In the data rows, the value 128 means zero.
Here are some points, each followed by its number:
104 151 182 166 167 159 152 134 107 109 96 93 107 84 120 135 60 114 182 110 77 144 100 82 144 172 169 109 150 108 119 146 0
170 141 121 116 159 139 150 107 132 111 114 121 125 112 171 126 108 100 140 105 98 157 134 107 92 67 123 125 178 144 157 131 1
134 128 125 134 120 129 167 105 125 138 138 124 108 92 137 143 110 154 144 142 125 137 124 103 141 186 144 127 118 128 112 126 2
134 92 109 111 87 127 140 86 108 137 132 148 126 121 163 125 156 83 169 133 184 158 177 101 66 131 115 172 168 133 104 113 3
103 186 140 42 148 133 142 209 151 84 98 90 139 152 80 45 181 98 52 164 101 105 125 135 184 84 100 132 130 48 140 86 4
151 69 173 145 105 117 104 158 139 183 191 140 91 106 164 122 113 135 159 90 151 128 185 122 155 157 176 122 118 128 159 170 5
111 166 157 108 89 192 131 115 179 109 117 116 139 158 115 109 130 117 157 145 130 108 144 125 123 115 92 150 125 109 169 161 6
172 46 51 73 151 122 90 199 104 106 141 233 166 114 148 106 182 95 144 123 101 165 151 178 106 85 87 147 171 151 153 142 7
171 81 107 179 205 64 114 228 160 90 122 208 141 103 151 133 183 157 190 75 137 144 24 97 165 92 123 57 152 158 89 113 8
85 95 137 124 150 140 149 81 122 152 158 139 73 94 132 115 101 97 121 130 121 143 163 139 163 170 97 136 90 165 120 125 9
123 113 205 186 152 110 127 82 168 115 118 78 85 151 95 121 108 120 114 131 145 86 176 96 194 133 70 113 118 147 132 34 10
187 145 97 123 131 113 152 123 105 124 114 125 143 135 141 152 142 155 105 135 102 157 84 125 90 87 145 86 125 125 139 115 11
161 159 63 186 63 146 118 156 112 132 130 172 207 114 129 181 163 181 134 202 149 128 51 201 83 151 106 106 125 102 119 115 12
169 126 103 126 173 103 141 90 124 137 125 126 100 119 146 131 120 113 105 89 113 139 134 129 129 102 137 104 142 155 120 104 13
108 176 86 171 103 146 147 110 153 90 131 137 151 74 87 139 92 159 154 154 153 118 110 132 130 188 89 129 147 117 118 133 14
178 119 152 149 147 162 158 108 97 115 185 156 89 126 153 125 159 169 120 118 52 178 94 73 108 100 125 205 109 185 186 146 15
96 81 109 97 177 136 147 200 87 151 97 155 118 111 161 185 128 129 143 173 148 170 108 115 139 148 188 99 94 94 126 107 16
117 122 172 65 104 212 104 205 140 140 192 163 130 116 147 75 186 68 139 136 135 128 141 135 129 51 96 191 99 123 202 144 17
184 62 102 157 203 99 116 231 171 104 134 226 144 111 156 153 175 155 197 90 143 132 40 94 173 79 112 49 141 143 110 108 18
151 137 151 142 120 133 98 168 166 172 129 120 131 136 115 154 148 170 173 97 147 46 62 138 133 99 161 108 112 132 72 134 19
132 117 124 100 127 113 178 65 145 142 109 136 87 122 134 122 129 129 117 159 121 153 135 119 135 174 111 90 123 124 98 100 20
187 135 94 110 139 75 142 124 111 119 109 129 135 141 139 137 142 172 99 140 56 165 83 147 113 123 152 85 134 141 137 127 21
137 116 145 164 100 117 156 132 133 139 174 176 103 83 118 138 146 142 123 149 127 176 67 88 101 167 143 110 133 128 135 70 22
92 167 146 203 107 139 131 111 139 136 139 120 135 137 128 169 102 140 102 137 217 121 118 96 156 136 130 92 107 94 106 102 23
149 109 145 98 113 130 145 110 89 157 116 107 118 144 177 166 148 129 132 167 128 153 108 116 88 124 167 122 126 109 120 98 24
133 143 149 134 112 125 114 120 172 91 131 104 129 123 99 98 86 121 141 103 92 102 148 130 151 139 97 107 132 139 155 144 25
New points follow, each followed by the numbers of its three nearest points above, nearest first.
153 144 117 132 158 116 146 90 115 131 127 116 112 117 154 129 113 105 97 106 129 146 120 128 124 86 126 102 129 167 127 103 13 1 11
177 109 114 87 114 121 122 174 146 203 117 144 124 102 126 164 163 182 209 103 124 51 45 160 107 122 193 108 132 117 29 148 19 24 2
139 70 179 133 104 126 103 172 146 175 198 150 91 101 164 109 96 127 165 88 138 134 199 123 171 169 175 120 114 118 153 177 5 2 9
135 178 106 39 79 149 146 144 209 111 132 95 150 157 126 91 130 135 131 134 186 77 173 142 147 93 103 145 111 91 159 184 6 25 4
103 148 145 43 171 170 175 115 115 123 85 120 111 162 164 139 174 113 140 167 94 164 101 95 88 123 165 179 78 126 129 141 24 2 16
155 90 156 189 149 67 124 61 100 165 120 132 86 126 145 167 99 107 103 107 124 166 103 134 104 124 147 33 143 159 108 69 13 20 11
151 135 159 156 113 122 93 155 169 164 127 120 118 151 116 158 175 175 168 108 151 50 64 143 138 91 142 110 129 132 47 129 19 23 2
149 130 153 140 140 179 163 107 119 113 196 179 93 112 149 116 167 156 122 135 67 186 79 71 101 122 116 196 102 180 184 142 15 22 2
124 129 161 130 129 132 129 131 168 116 135 111 103 119 95 110 81 129 140 106 78 116 119 125 164 130 102 106 119 136 160 124 25 2 6
45 165 144 85 157 224 102 150 135 103 85 95 181 207 115 160 138 98 106 183 198 86 210 118 142 114 105 247 83 81 171 121 6 17 4
132 118 83 140 140 86 103 150 124 129 159 170 158 132 126 116 139 138 92 108 159 110 141 163 152 127 128 136 135 135 100 151 13 2 25
152 140 116 104 124 117 179 59 135 141 120 126 87 114 144 123 128 128 131 157 122 149 133 110 129 174 118 96 110 118 95 103 20 2 13
89 156 174 161 171 155 153 131 124 111 95 95 106 86 123 139 60 131 178 107 73 138 107 92 158 167 162 113 142 113 110 157 0 2 25
132 129 130 116 116 122 179 47 134 143 121 149 91 96 155 133 118 120 117 160 121 171 149 120 136 159 124 96 140 133 107 100 20 2 9
147 108 179 148 98 102 140 95 121 96 93 45 103 100 74 97 85 141 162 137 46 128 164 128 123 193 99 141 148 118 145 74 25 2 0
171 149 88 117 158 175 167 138 83 132 138 133 136 61 165 152 130 84 155 105 182 166 127 89 92 51 131 156 164 129 122 100 1 3 13
147 158 122 165 100 106 125 49 188 101 138 127 129 152 108 113 113 135 94 128 106 138 116 158 122 113 74 117 124 171 165 133 25 13 6
142 170 134 148 91 146 149 87 155 145 100 124 131 158 145 165 100 118 128 145 188 141 120 112 127 82 108 35 130 112 104 113 23 11 20
71 148 92 62 132 125 95 255 22 121 103 85 197 166 90 99 211 93 34 173 123 125 85 174 64 62 168 197 114 60 155 94 4 11 24
132 175 91 35 81 138 133 146 200 116 130 94 148 159 129 87 125 118 110 132 164 80 195 168 146 104 109 139 117 74 152 202 6 25 4
125 186 165 114 92 201 126 111 170 103 111 94 152 155 124 108 128 114 151 141 123 127 148 114 109 109 101 173 142 93 172 156 6 25 1
108 130 143 69 145 178 169 112 117 150 97 124 110 180 173 165 170 143 141 174 101 166 101 103 97 112 161 166 84 133 136 148 24 11 2
143 91 169 140 110 125 115 158 156 175 190 137 84 82 158 111 87 130 154 86 153 129 187 124 179 173 171 106 118 119 151 167 5 2 9
137 102 141 161 101 138 97 135 128 159 173 153 120 116 150 149 77 122 151 91 140 129 143 132 114 118 145 104 135 145 164 161 5 25 2
133 104 129 176 151 44 88 152 104 134 140 105 137 154 121 118 115 139 57 81 135 125 142 155 152 119 160 100 136 145 137 120 13 21 25
100 121 127 116 148 138 119 115 99 108 124 113 123 124 103 119 141 141 155 119 90 116 118 122 100 169 135 193 106 154 118 154 2 25 9
105 76 110 91 128 125 122 146 40 150 143 107 125 97 139 109 132 95 133 88 129 133 173 125 91 142 159 203 148 153 132 152 3 9 24
116 92 179 142 116 120 89 152 144 140 121 71 102 124 105 114 62 110 144 103 115 84 179 149 157 143 127 102 131 116 157 126 25 5 10
153 70 127 123 81 112 131 100 105 147 124 151 136 119 160 133 166 93 170 153 184 163 175 107 52 135 121 164 174 128 117 88 3 24 2
70 147 190 121 105 160 99 146 188 93 89 113 147 175 115 111 169 112 166 146 163 85 131 128 151 125 101 159 113 109 122 156 6 25 19
81 147 113 148 138 137 161 94 65 120 98 72 125 138 124 156 103 133 131 148 158 139 142 73 134 156 137 180 95 132 99 112 2 23 24
108 161 122 201 71 134 124 114 141 112 138 121 158 76 100 127 97 128 154 142 181 129 131 130 130 194 108 127 147 111 117 125 14 2 23
166 101 159 169 110 48 157 156 145 109 175 150 82 73 106 74 131 168 106 96 48 208 81 84 117 182 169 97 166 138 173 102 22 21 2
145 91 109 122 88 116 133 100 113 135 127 134 140 116 152 125 153 109 173 122 181 149 173 92 67 130 128 163 165 119 111 127 3 24 2
130 55 88 109 166 70 46 140 114 160 132 153 140 158 109 115 125 111 93 72 138 67 194 211 171 101 118 106 133 169 99 135 13 25 7
140 114 64 143 156 78 109 151 130 121 162 176 146 124 131 116 145 152 84 105 144 111 159 158 158 137 120 140 140 138 111 145 13 2 21
59 110 119 104 101 139 57 191 89 108 36 90 205 174 101 134 148 83 158 132 124 101 102 214 48 105 160 147 136 115 130 194 6 24 19
97 175 148 140 93 171 112 122 127 113 109 62 174 162 91 137 121 152 106 141 139 113 159 128 107 150 138 211 123 102 149 145 6 25 14
123 109 98 134 120 115 123 129 101 125 141 137 138 102 114 127 130 141 122 126 124 123 138 144 121 150 118 157 137 142 120 124 2 13 14
85 185 143 44 142 122 137 215 154 87 101 84 142 160 83 54 187 93 56 180 131 90 140 143 181 96 113 136 109 39 132 86 4 6 25
